A state moves one step at a time under one of 6 hidden systems, and each row is a state written as 20 numbers. Each run below is a few steps of one system.
gafub, run 1:
[[ 14  -9 -13 -22  31  26  34  -6 -26   9   1 -32 -27  -2  22   7  15  10
    4  11]
 [  2  -3   2 -14 -13   7   4  18   5  21 -11  31 -39   4 -11 -22 -33  17
  -35  -7]
 [ 13   2 -26 -42   4 -21 -10  -4  -4 -17  15  -2 -39 -26  30  -4   4 -12
   21   0]
 [  9  -7  28   4  15  37 -25  -9  21 -18 -24  33 -18 -15  14 -23  -3 -11
  -26  -2]
 [ 13 -15  -7 -24  -9 -11 -43 -12 -38 -20  20  -3  11   7  24   0 -20  -6
   -6  29]
 [ 30 -38  42  11  14  -4  19  14  14  10   4  23  15 -13  17 -16  -2 -28
   -7  28]
 [ -5   6 -17   5 -35 -37 -18  38   1 -21  16  15  25   2  -5  -6  -9 -35
  -23  15]
 [ 24  22  27  16  10   1  12   2  32 -24   7 -28  14   3   3   7  24 -39
   26  25]
 [  3  10   4  21 -29  11 -16  26  16 -20 -23  -1  40  36 -21  27 -26  23
  -11   5]
 [  1   7   8  15   9 -24  35   9  -8   7   0 -42  14  17  31  43 -16  10
   44  -5]
 [-32  -9  14  34 -12 -17  13  13  32  17 -29  13 -18  23 -17  11 -23   4
   -3 -52]]
mupi, run 2 (11 x 20):
[[ 22  12 -35  18  22 -14 -10 -14 -27 -19  16  20  61  -1  36  42  -6  26
   -5  45]
 [ 13 -27  60   0 -37 -14  35  23 -39  45  10   2  24 -11  -9 -10  10 -39
   -8   8]
 [-32  41 -36  23  -9 -46   8  36  43  -6  14 -41  11 -13 -25 -48 -11   3
  -11   5]
 [ 52  51   5  18   6  17  22 -14  24 -20 -32 -12 -15  17 -18  46  42 -32
    0  -2]
 [-19 -24  20  -2 -20  64  -4  33  -7  -5 -40 -30  18  35 -16  17 -27  49
   -7 -15]
 [  4  -7 -16   3  31 -39  46  -6   0  30   5  -7 -37  16  44  33 -53  42
   32  -9]
 [-30 -31 -12 -16 -35 -34  -7   7   4  15 -18  45 -47   0 -18  15  12 -36
   -2 -76]
 [-68  -7 -29  -7  51  31 -38 -33  11 -41  23 -27 -30  -6  18 -31  27 -10
   21 -17]
 [ 24  -9  15   1  29  34 -35 -75 -12   6  25  74  -6  29 -14   8   2  13
  -15  32]
 [-16 -41  -7 -48 -27  -2 -17  16 -52  13  44  29  65 -41   8  -9  13  33
   23  29]
 [  3  40  18  37  16 -50  38  -2  -6  43  28  17  15 -75  21 -63  12 -23
  -29  21]]
gafub, run 3 (11 x 20):
[[ 18  22  20  29 -12 -21 -57 -31  -7 -18 -24  -3  16 -20   7 -43 -17 -17
  -42  -3]
 [ 61 -46  -7  -3   7 -20  -9 -25 -18 -12 -10 -32  38  14  -1  16  29 -27
   -9  23]
 [  9 -34  -9  25   7  13  43  55   1   5  -6  -7  31  29  -3   8  -7 -21
  -48  32]
 [  4  39 -12  -3 -23 -33  36  42  11  -2  36 -15 -21  35 -16  19 -15 -28
   11  25]
 [  1  29  18  -7 -16  17  10  37  68 -26 -22  -3 -21   4 -14  16   0   7
   44 -18]
 [-27  37 -10  13   1  11 -34  -9   3 -36 -25  -7   0  12  34  36 -37  45
   22 -26]
 [-11 -33  45  17  18  -3  -5 -48 -22  22 -22  -3 -15  22  35  29 -26  12
   27 -40]
 [-53 -70 -22   7  10 -38 -17 -12  -5  20   9  23   2  11   4 -19 -16   5
   -7 -39]
 [-40 -11 -27  11  40 -13   7 -34   1  10  56  35  -4  -5  -8 -12  46 -38
    5   6]
 [-29   3  10 -17 -15  51 -23 -11  -6   0  38  32  26  -3 -56 -32  50  -3
   -3  25]
 [ 14  35   3 -15  -7   9   3  -4 -27  14  34 -10  59 -44  -9 -28  20  45
   15  53]]
gevo, run 4 (11 x 20):
[[-19  17 -50  20  25 -17 -11 -36 -12  24  24  32  23   0 -14 -12 -16  58
  -27  14]
 [ 15  -5   4 -24 -11  -7  33 -18 -41  42   0  -5  -1 -39 -15   4  66 -16
   10 -17]
 [-40  13 -17  15  16  28  -2  12   0   5   1 -42  -1 -14 -21 -70   2  16
  -43   7]
 [ 68  39 -29 -21   9   1  17 -32 -17  12   6  -1 -26   1 -17   8  16  14
  -23  36]
 [ 16 -26  25 -30 -25  56  10  43 -10  10 -43 -12   2 -23 -17 -22  16  13
  -26  -7]
 [ 17  18 -34 -10  19 -13   7  22 -11  -9  -7 -27 -34  -7  48 -10 -56  28
  -28  21]
 [ 49 -17  21 -29 -29  -8 -11   1  11  -1 -37  32 -60   0  -3   3  -2 -36
  -16 -28]
 [-22 -39 -22 -29  14  30 -42  32  17 -62  -9 -14  -7  -2  37  -9 -15  -4
    4   1]
 [ 31 -13  37   8  25  -6  -9 -25  -4 -10  21  50 -25  23  45  21 -36 -31
    2  29]
 [-19 -48  24 -29 -49 -25 -44  27   1 -18  25  30  34  -6  -7 -10  -4 -26
   23  -1]
 [-13  21   7  36  35 -39   3   3  35 -25  35   5  29 -30  48 -11  -3 -30
   25  27]]
Fas, run 5 (11 x 20):
[[-24 -24 -19  18  25  21 -11  -8  -9  -3   8  59  18 -11   7  -8  18 -12
  -42   0]
 [ -9   0   4 -17  -9 -13  -6 -19 -49  11  57 -19   7  21  -4  -4  10 -31
   11  34]
 [ 16  12  27  12  -7   4   5   2  30  17  15  21  29 -21 -42 -51  11  13
   -8  34]
 [ 18  50 -38  -6 -26 -26   0  26 -16 -20   2 -13  32 -25   1  17  22  -4
  -11  18]
 [ 39  18  48  16 -11  18  15  10   0   0 -41 -54   7 -13   4 -10   8 -17
   -4  -1]
 [ 17  -6 -34   7 -16 -14  -1  38  20 -14 -44 -31   8  26  -7  12 -37  26
  -26 -11]
 [ 26 -25   1 -10  20   3  52  21  18   2 -29  -8 -46  13  27  42   4 -18
    9 -20]
 [-52 -18   5  -7  -7  31 -15  30  17 -13 -15  23 -50  32   8   0 -42   0
   -7 -34]
 [-16 -11 -13 -28  31  -5 -12 -39  10  -9  33  19 -55  20  26  16 -18  20
   52  -3]
 [-33 -22  28  -2   7  18 -40 -38  -8   5  12  85   0 -20  14  -8   0  10
    7 -16]
 [-41 -13 -13  -5  12 -41 -39 -45 -46   1  58   1  36 -14  19 -21   8  -3
   21  10]]
bod, run 6 (11 x 20):
[[ -3  11  20  42  20   6 -20 -27  21 -27 -11  36  23  14  21  35  -1  -6
   10  -2]
 [-27 -36  30   6 -17   5 -10   0 -29   1  13 -10  41  28   7  32  -4  -4
   30  -6]
 [-39 -18   9  27  17 -31  22  -7  16  34  38   9  21   6 -10 -24 -10  15
   20   1]
 [-31  30 -32  17 -11 -26  11  -9  -1  10  25  28  15  -2 -28  22  41 -18
    5 -19]
 [-30  23  -1  -2   3  36  -1 -19  -2  -4   1 -36  14 -12 -28 -10  50  13
   26 -14]
 [  7  30 -14  15   5  19   4 -25 -15  24  -8  -7  25  12 -25   6  -5  67
  -11   9]
 [ 18  -5 -19 -20 -18 -21  40   5 -33  45 -22 -17  -1 -18  -7  18  12  32
    4 -26]
 [-24   8 -29   6   9  -4  20  11   0  21 -28 -24 -42 -20  -7 -37   2   6
  -38 -36]
 [ 21  15 -50 -26  13  11 -13 -31  -4 -14 -15 -11 -56  19 -13   9  12   4
  -21 -11]
 [ 27 -40   3 -43  11  63  -4  -1  -6  -6 -26   9 -28  -2   4  -5   5  24
  -10   7]
 [  9 -14  -8 -28   5   3  -7  14 -34  11  14  24 -25 -14  43 -17 -54  25
  -25  27]]
kan, run 7:
[[-14  -1 -36 -39 -12   8 -18 -11 -43   3  30 -27 -13  -7 -27 -39  34 -23
  -28  17]
 [ 41  17   0 -14  23  31  22  -3  20  14  13   2  -8 -27 -26 -51  21  17
  -18  51]
 [ 36  35 -15 -34 -41   0   1  37 -36   3   3  18  13 -29   0   0 -10  12
  -30  36]
 [ 50  15  27 -24 -12 -17  24  28   3   7 -23 -44 -19 -42  28 -24 -12   0
   14   8]
 [ 41  14  -6   8 -22 -19 -25  29  24 -27 -52  -1 -24  -5  18 -12 -48  -8
  -48 -10]
 [ 47 -28 -11 -30  12  -5  -7   5  10 -46 -18 -33 -36  30  36  38 -12 -31
   19   6]
 [  1 -50  33  12  15  27  -3  28  31 -19  -9  37 -24  45  29  12 -53 -14
  -10  13]
 [-27 -19  -4 -14  -1 -45 -14   3  11 -17  52  39 -20  34  31  29 -40 -21
   46   5]
 [-37 -10  54  24   8  -1 -15  -9  44 -15  17  54   0 -11  10  -7  14 -41
   45 -20]
 [-50  16   9  35   0 -13 -63 -32  -7 -37  35  15  60   5   8   0   2 -13
   18   5]
 [ 15 -14  42  41   8 -13   3 -52  -4  19  16  -5  72   6 -23  12  49 -11
   27  12]]
gevo, run 8 (11 x 20):
[[ -7 -26 -35 -13  -3 -26  11  24  22 -10  -3  38 -38  18   2  37   4 -30
    5 -30]
 [-52  -6  10  -8  17  37 -15   1  14 -35  19   7 -29  19  14  11   7 -24
   35 -12]
 [-22   7  23   3   8   8 -37 -40  -1  -6  38  50   3  20   5   6 -28  24
   30  15]
 [-14 -19  21  -5 -19 -28 -17 -19 -22  18  24  39  47 -38  10  -5  18  12
   34  -7]
 [-35  12   1  39  12 -40  -2 -14 -12  13  20 -16  38 -40  12 -44  19 -24
  -12  -6]
 [ 19  31 -15  29  -2 -24  -2 -36  -1   7  13 -31  27   9 -49 -19  47 -33
  -26  18]
 [ 29   6  -4  10   0  39  33  15  10   6 -12 -41  47  12 -52   1  42  12
  -14  34]
 [ 21  35 -11  10  -9  17  60  45 -15  33 -14 -25   8  17  -9  24 -27  45
  -28  24]
 [ 16  30 -11 -22 -41 -16  40  38   5  30 -41 -19 -56   2 -17  16 -23  26
   -2 -40]
 [-17   7 -37 -14  13  23  -7  12  31 -26 -58 -12 -69   0  14   9 -17  27
   -5 -61]
 [ -1 -39 -10 -25  36  41 -31 -47 -19 -20 -25  26 -65  35  33  41 -19  16
    2 -34]]
bod, run 9:
[[ 25  18  20  -3   7  21  51  -3  13  28   6  16 -36 -16 -31  -6  62 -43
   -7   5]
 [-23  37 -41 -19 -25  36 -33  43   4 -41  -8 -23  15  -6 -16 -13  -7  29
  -19  11]
 [ 64  32  33  -7  20   1  26 -33   0  16 -17 -17 -22  -8  29  17 -11  31
   30  18]
 [  1 -28   8   1 -49  -9 -11  48 -10   8 -54  14   9  -2  -1   3 -39   8
  -43 -40]
 [ -4 -17 -25   0  51 -44  10 -18   5 -12   6 -48 -42  -3  54  -9 -13 -23
   16 -12]
 [  4 -22  18  11  -4  32 -20 -11  20 -12 -10  56 -30  46 -34   5   3 -40
  -41  -6]
 [-18 -37 -30 -50  18  21 -21  17  -6 -42  40  -7  17   0  35  16   4  18
   44  30]
 [  4  19  72  24   3  12  15 -13  -5  40  31  65  -6 -12   8 -21 -26  -4
   -6  30]
 [-18  10 -23 -28 -62 -62 -44  21 -20 -20  23   4  38 -27  -3  -6   2 -16
   16 -10]
 [ 17  21  41  47  40  -5   2 -45  33  -1  -9 -23  18 -37   4 -42  41 -26
    7   1]
 [ 11   7 -26  30 -29   5 -19   9 -26 -20 -17 -16  64  49 -37  38   4  -3
  -46  15]]
Fas, run 10:
[[-18 -11  -9  12 -25 -36  19  28 -25  32  -9   4  11  -9   0   0 -13   2
  -27 -25]
 [-10   7 -18  -1   9 -18  22  -1  23   8   4 -37 -32  -6 -19 -26  28 -21
    6 -18]
 [ -2  27 -19   3  10  48 -13 -13  16 -19 -17  10 -17  19 -31   6  18   9
  -23  -1]
 [ 12 -10   0 -33   4  35   7  -2 -42   1   7 -11   4  20  13  34  -6  35
   17  23]
 [  1 -16  23  -3  -1  -9  15  12 -13  39  -5  26 -10 -28  23 -26 -39  29
  -14   0]
 [ -8  -1 -37 -25 -12 -49 -17  -3  -1  -3   7  -1 -32 -28   4 -32   8 -21
   -6 -24]
 [  6   1   5   0  28  34 -27 -35  15 -32  -7  -9 -14  -6 -10 -27  39 -32
  -12   3]
 [ 15 -16  -9  -1   4  28 -30 -10 -25 -21  12   7  36  38  -4  18 -15  11
  -21  46]
 [ 33 -27  31  -8  -6 -18  36  25 -14  29  22  15  25 -10  19   3 -14   0
   10  41]
 [-13  25   1  11 -33 -44   2  49  26  -1   2  10  -2 -34   0 -38 -16 -26
  -14 -10]
 [ 18  44  -7   0  -1 -12 -15 -13  36 -42 -11 -40 -21  -2  -6   2  26 -34
   20  -6]]
kan, run 11, 11 rows:
[[  4 -10  22 -10   0  24  33  -9  -3  35  11  19  -4  17 -27  24  21  18
   25   0]
 [-50   5 -22  -4 -11  -8   4  23 -13  17   9  14  11 -29   7 -17 -14  37
    0 -19]
 [  4  40  -1   8  10 -22   2 -45  -6  15  -5  -8 -30 -21   3  -9  20   0
    7 -27]
 [  1 -14  -3 -16 -11  38 -37 -13 -15 -12 -28  -8   7 -12 -24 -22  23   5
  -31 -16]
 [ 27 -19 -27  -9  41   5  12 -21 -25   8  15 -21   6   3  15  -5   1  26
  -12  38]
 [ 22 -13   9 -15 -25 -10  28  22 -17  36   4  33 -19  -3 -18 -10  -1 -17
  -32   9]
 [-13  15 -26 -31  -4 -17   1  37  17 -14  18 -24 -24 -27   9 -36  -2  -7
    9   8]
 [ 35  51  19   9   7  17  -9 -10  26 -19 -20  18 -30 -10   3  -6  -7  -5
  -16  12]
 [ 28 -20  11 -36 -28  16 -36  12 -25 -30 -14  -8  18   4  20  21 -17  10
   10  12]
 [ 27 -37  25  19  25 -28  22   3  14  15  -9   2   3  -5  41  -3 -36   5
    4   9]
 [ -9 -11  -7   7 -25 -47 -13  17   2  -7   3  23 -18  18   1   7 -18 -51
  -21 -19]]
mupi, run 12, 11 rows:
[[ 27  -7  16  -3  15  24   0  17  37   7 -39  26 -42 -41   2 -63 -15   7
  -50  -2]
 [ 38  23 -45 -36 -19 -16 -46   1 -32 -43 -12 -22 -17   0  30  17 -21  -3
  -19  11]
 [ 49 -61  59 -23   8  18  -1  16  19  -8 -29   5 -24 -22  30 -30 -10 -34
   -5   8]
 [ -7  -3 -39   7 -10 -39 -49  31   4 -43   9  12   7  14  33 -13 -68  -7
  -33  20]
 [ 40 -20  49 -15   2 -17   3   4  11 -26  20   5 -15   3  33  17  15 -81
   38  22]
 [-41  -9  23  36 -19   4 -46  39  41 -39   7  27  41  19  -7 -30 -42 -13
  -18  11]
 [ 16  27  27  22  14 -32   6 -21   0 -23  35 -15  32  22  37  46  -6 -27
   59  38]
 [-22 -23  61  44 -39  -8   3  27  28  18  -8  32  51  16 -35   3  -6 -14
    1 -20]
 [-44  36 -25  42  17 -37  20   2   2  -9  26 -59  44  16  14  25   2  10
   40  -2]
 [  5   6  41  46  -2   9  41 -24  25  41 -14  18   1  40 -52  35  34 -17
    3 -25]
 [-70   9 -47  -1  -4  22  11  17 -10   2   7 -42  30  29 -32  26   8  62
   23 -21]]

Name the system that made each run.
run 13:
[[ 34 -26  22  27  14  -5 -17   1  62 -17  -4  40   4  10 -23 -40  -2 -35
  -34  27]
 [  7  -3 -25  -9   5   4  -7  35 -17 -52  22   2  42   8  39  49  13 -35
    8  39]]
 => bod
run 14 (2 x 20):
[[  5 -43  22   4  -4  20  26  48   4   7  -8  20  25  -2   7   2  -4  -5
  -16  13]
 [-11  27 -16  -7 -15 -35  12  38  -8  -5  27 -10 -19   8  24   5 -35 -17
    2  13]]
 => gevo
run 15:
[[-27  -2 -34  11  40 -17   6 -49  -7  19  27  22  -5   4  -1   1  18  18
    6 -11]
 [-32  -3   8 -10  -7  25  -5 -21 -32  22  16  26   3 -15 -30 -17  48 -15
  -12 -12]]
 => kan
run 16, 2 rows:
[[ -2   7  -1 -23 -11  14 -35 -21  10 -11  10   2 -27   6 -29 -32   4   2
   -2   3]
 [ 22 -11  -8 -22  16  18 -10 -13  -6 -11   4  17  12 -16  15   4   7  28
    8  26]]
 => gafub
run 17:
[[ 24  25 -13  -2  -6 -41  -2   8  -2  17  -3 -51   6 -18  10 -41 -53  59
   -7  22]
 [ 65  -6 -15 -11 -14 -32  12   6  17   4 -53  17 -22 -38  -1   5  27 -26
  -33 -31]]
 => Fas
run 18, 2 rows:
[[-14 -79   0 -24  18 -13  30  20 -20  24  32 -10  -3   6  15 -11   8 -23
   13   8]
 [-27  24 -19  18   3 -18   7  25  39   5  37  58 -14  -9 -22 -37  -5 -24
  -26  17]]
 => gafub
run 19:
[[  6   1   0  30  43   8  -5 -47 -24 -14  -1 -24  30  17  26  37  19  -4
    9   6]
 [-16 -47  24  16 -15   8  13   7 -23  37  -3   2  25  44 -29   6 -14   5
  -21  -3]]
 => gafub
run 20, 2 rows:
[[ -7   6 -19  11  11  -3  10  26 -16  -5 -31  -1  -2 -34  51   7 -15  10
  -27 -18]
 [ 16   2  13  -7  -5 -13  -8 -27 -17   4 -12 -33 -48  23   4  -1 -17 -24
   -8 -20]]
 => kan
run 21, 2 rows:
[[-11  14  40  37 -17 -10 -43 -24 -23  -5 -17 -29  16  34  11 -10 -63  15
  -14  -5]
 [ 37 -53 -20  -4   9 -58  17 -11  30  17  -6   2  20   4  -9  16   7  15
   28  -9]]
 => Fas
run 22:
[[-18  -8   2  -1  18   7 -29 -12 -27 -22  16  -3   2   6  43  -3 -32   6
    1  13]
 [ 23 -27  27   2  -2 -31 -19 -30  -2  14  15  30   0   3   3 -10 -12 -11
    4   6]]
 => Fas
run 23:
[[  2  86 -23  21   3  22 -26  -6  -5 -39 -14 -14  -8  -2  12   7  -8   4
  -31  14]
 [ 60 -18  38 -33 -18  33  -8 -21 -17   0 -30 -28   2  19 -10  31   2  26
   27   7]]
 => kan
run 24:
[[ 13 -10  -3  12  34  20 -23  -2  33 -29 -22   0  14   4  29  -3 -38  50
   -1  15]
 [ 32 -31  13  -8 -16 -32   5  -2 -43  14  -4  26   2  20  39  53 -25 -17
    1  -1]]
 => mupi
run 25:
[[  2 -41  15 -46 -12  41 -33   3 -40 -42   2 -44  16  25  25  38   3  -2
   38   9]
 [  7 -26  36  39  36 -11  20  -1  16  31   1  29   6   4  39 -24 -67  32
  -17  24]]
 => Fas
run 26 (2 x 20):
[[  3 -37 -54 -24  -1   5 -31   2 -11 -28  10  10   6  28 -20   3  15 -16
  -32  16]
 [ 22 -20  31  -7  29  33  29   5 -10   6  36   3  -2   8  15  -6  10 -24
    1  58]]
 => Fas
run 27, 2 rows:
[[-54  36 -20   9  29   5  20  15 -24 -24  52  13   6   8  50  51   0 -14
   36  20]
 [-20  20  91  22 -31  10 -10 -29  11  28   4  20  -4  12 -32 -13  -8   3
   36 -25]]
 => kan
run 28 (2 x 20):
[[-14   3 -35  -4  19   2 -17 -43 -78   4  14   0  16   0  28  27  11  14
  -19   2]
 [  9 -42  38 -14   3   5  24 -24 -18  51   8 -12 -11  -8 -30 -43  24  -8
   -3  -2]]
 => kan
run 29, 2 rows:
[[  4 -36 -27   5  11   5  -5  -8   8  -7 -29   1  25 -12 -14  -5  38  -3
  -26 -19]
 [ -3   1 -17   2  32  28  22  -6 -36   4  13 -25   0  16  10   7  12  -2
  -23  23]]
 => bod
